[[ -34  -41]
 [ -56 -107]]
:
[[ -56 -107]]

[[   3   38  -65  -42   -4    1  -19  -23   -5   35    9   -3   14    8]
 [  -8   13 -100   24  -14   -6  -18  -42  -11    5  -19   -6    3    5]]
:
[[  -8   13 -100   24  -14   -6  -18  -42  -11    5  -19   -6    3    5]]

[[ 12 -21   8  76 -22  30]
 [ -7 -14  34 -43  12  60]
 [  2  24  18   0   7   0]
 [  0   3 -28 -12 -11  25]
 [ -2  18  14  19  41 -14]
 [ -6  -1 -23 -19  14  22]]
:
[[ -7 -14  34 -43  12  60]
 [  0   3 -28 -12 -11  25]
 [ -6  -1 -23 -19  14  22]]

[[ 16 -14  17 -42 -52 -31  25 -45 -11 -11  11   2  -9   9 -28]
 [-44  13  -6  29 -28 107 -12 -26   1   2   6  28 -21  -9  -8]
 [ 30  19  -3  29  17 -13 -47   7  22   3   5  -3  19   4 -37]
 [ -5  -8  -8 -43 -24 -95  15 -14 -10  -7   6   7   7  -3 -29]]
:
[[-44  13  -6  29 -28 107 -12 -26   1   2   6  28 -21  -9  -8]
 [ -5  -8  -8 -43 -24 -95  15 -14 -10  -7   6   7   7  -3 -29]]

[[ -8   4  -4  24 -13 -13 -10 -10  -3  -3 -37   7  31 -73]
 [ 20 -14  34 -16   8 -33  10   4 -18   5  97  50 -10  92]
 [-57  26  37 -11 -28  37 -42  -9  31   3  62   7  -1  98]
 [-36   9  64  47 -18   9 -26  -3  15   8 -38 -58  97  46]
 [-57  30 -43 -33 -31  58 -40 -15  38  -2  24  41 -76 -22]]
:
[[ 20 -14  34 -16   8 -33  10   4 -18   5  97  50 -10  92]
 [-36   9  64  47 -18   9 -26  -3  15   8 -38 -58  97  46]]

[[  13  -81    2  -81   36  -36  -42   33   41   -4  -30   30  -90    2]
 [ -49   -2    9  -13   44  -14  -66   92   84   32  -54  -26   20   22]
 [ -21  -52   14  -95   49  -30  -14   70   69    0  -48   -6  -44   24]
 [ -30    0   25   44   41   -4 -105   51   79   22  -57  -24   12  -25]
 [ -43    1   15   20   43   -9  -91   76   82   32  -55  -25   20    2]
 [ -48  -15    9  -50   48  -19  -39   96   83   23  -52  -23    7   32]]
:
[[ -49   -2    9  -13   44  -14  -66   92   84   32  -54  -26   20   22]
 [ -30    0   25   44   41   -4 -105   51   79   22  -57  -24   12  -25]
 [ -48  -15    9  -50   48  -19  -39   96   83   23  -52  -23    7   32]]
---
[[ 36  47  12  -9   8  64  17]
 [ 37  33   6 -15 -10  62  14]
 [ 11 -69  -8  -8  27  25  19]
 [-51 -38  -6  12   5 -59 -23]
 [-42 -39 -14   3   8 -57 -19]
 [ 21 -68 -10 -11  35  35  26]
 [ -9  55   2   7 -39 -30 -26]
 [ 44  36   0 -18 -15  69  18]
 [-41 -36  -5  16   8 -70 -22]
 [ 56  40  15 -16   1  69   3]
 [-21  85   5   7 -18 -22 -29]]
:
[[ 37  33   6 -15 -10  62  14]
 [-51 -38  -6  12   5 -59 -23]
 [ 21 -68 -10 -11  35  35  26]
 [ 44  36   0 -18 -15  69  18]
 [ 56  40  15 -16   1  69   3]]

[[-71  82  52  58  67 -67 -62 -63  85]
 [ 29 -22 -33 -33 -25  10  -8  28 -25]
 [ -8 -10  42  28  14  19  58 -20  -3]
 [-30  31  32  28  29 -21  -8 -30  32]
 [  7  -6 -13 -17 -17  12   5  12  -9]
 [ 67 -86 -34 -47 -65  77  91  54 -83]
 [ 21 -37  12  -3 -18  41  69   7 -33]]
:
[[ 29 -22 -33 -33 -25  10  -8  28 -25]
 [-30  31  32  28  29 -21  -8 -30  32]
 [ 67 -86 -34 -47 -65  77  91  54 -83]]

[[ 55  32 -69  -8  38]
 [-56  58  42 -62  34]
 [  1 -40  -7  69  39]
 [ 84  37  10 -12 -14]
 [ 29 -19  58  -4 -82]
 [ 40  82  85  96  -9]
 [ 47  73  23  47 -73]
 [ 90   3 -24  -6  16]
 [-42 -44  74  17 -65]
 [ 98  79  81 -37 -54]
 [ 99 -58  67  52  84]]
:
[[-56  58  42 -62  34]
 [ 84  37  10 -12 -14]
 [ 40  82  85  96  -9]
 [ 90   3 -24  -6  16]
 [ 98  79  81 -37 -54]]

[[ 58 -29 -62 -11  26  -4  13  40  49]
 [-20  45 -53  10   1   9  25  13  16]
 [ 19 -50  11 -21  67  35  50  22  -6]
 [-20   2 -26  41  34  74  62  31 -17]
 [ 58  34   2 -11 -23 -56   1 -13  27]
 [ 19 -19 -17  71  18  48  13  -4  61]
 [-46 -29  11   0   9  35  50 -49  16]
 [ 58  13 -44  41   9 -17 -60  13  94]]
:
[[-20  45 -53  10   1   9  25  13  16]
 [-20   2 -26  41  34  74  62  31 -17]
 [ 19 -19 -17  71  18  48  13  -4  61]
 [ 58  13 -44  41   9 -17 -60  13  94]]

[[ 87  43  74  74]
 [ 22 105  12  48]
 [ 32  86  25  33]
 [ 60  65  56  44]
 [-75 -22 -88 -59]]
:
[[ 22 105  12  48]
 [ 60  65  56  44]]

[[ 36  -8  -6   9  23 -28  20  14  11 -52 -64 -56  37  -7  36  56]
 [ 27  30  25  94   4  33   2   2  11 -35 -23 -90   3  -3   2  43]]
:
[[ 27  30  25  94   4  33   2   2  11 -35 -23 -90   3  -3   2  43]]
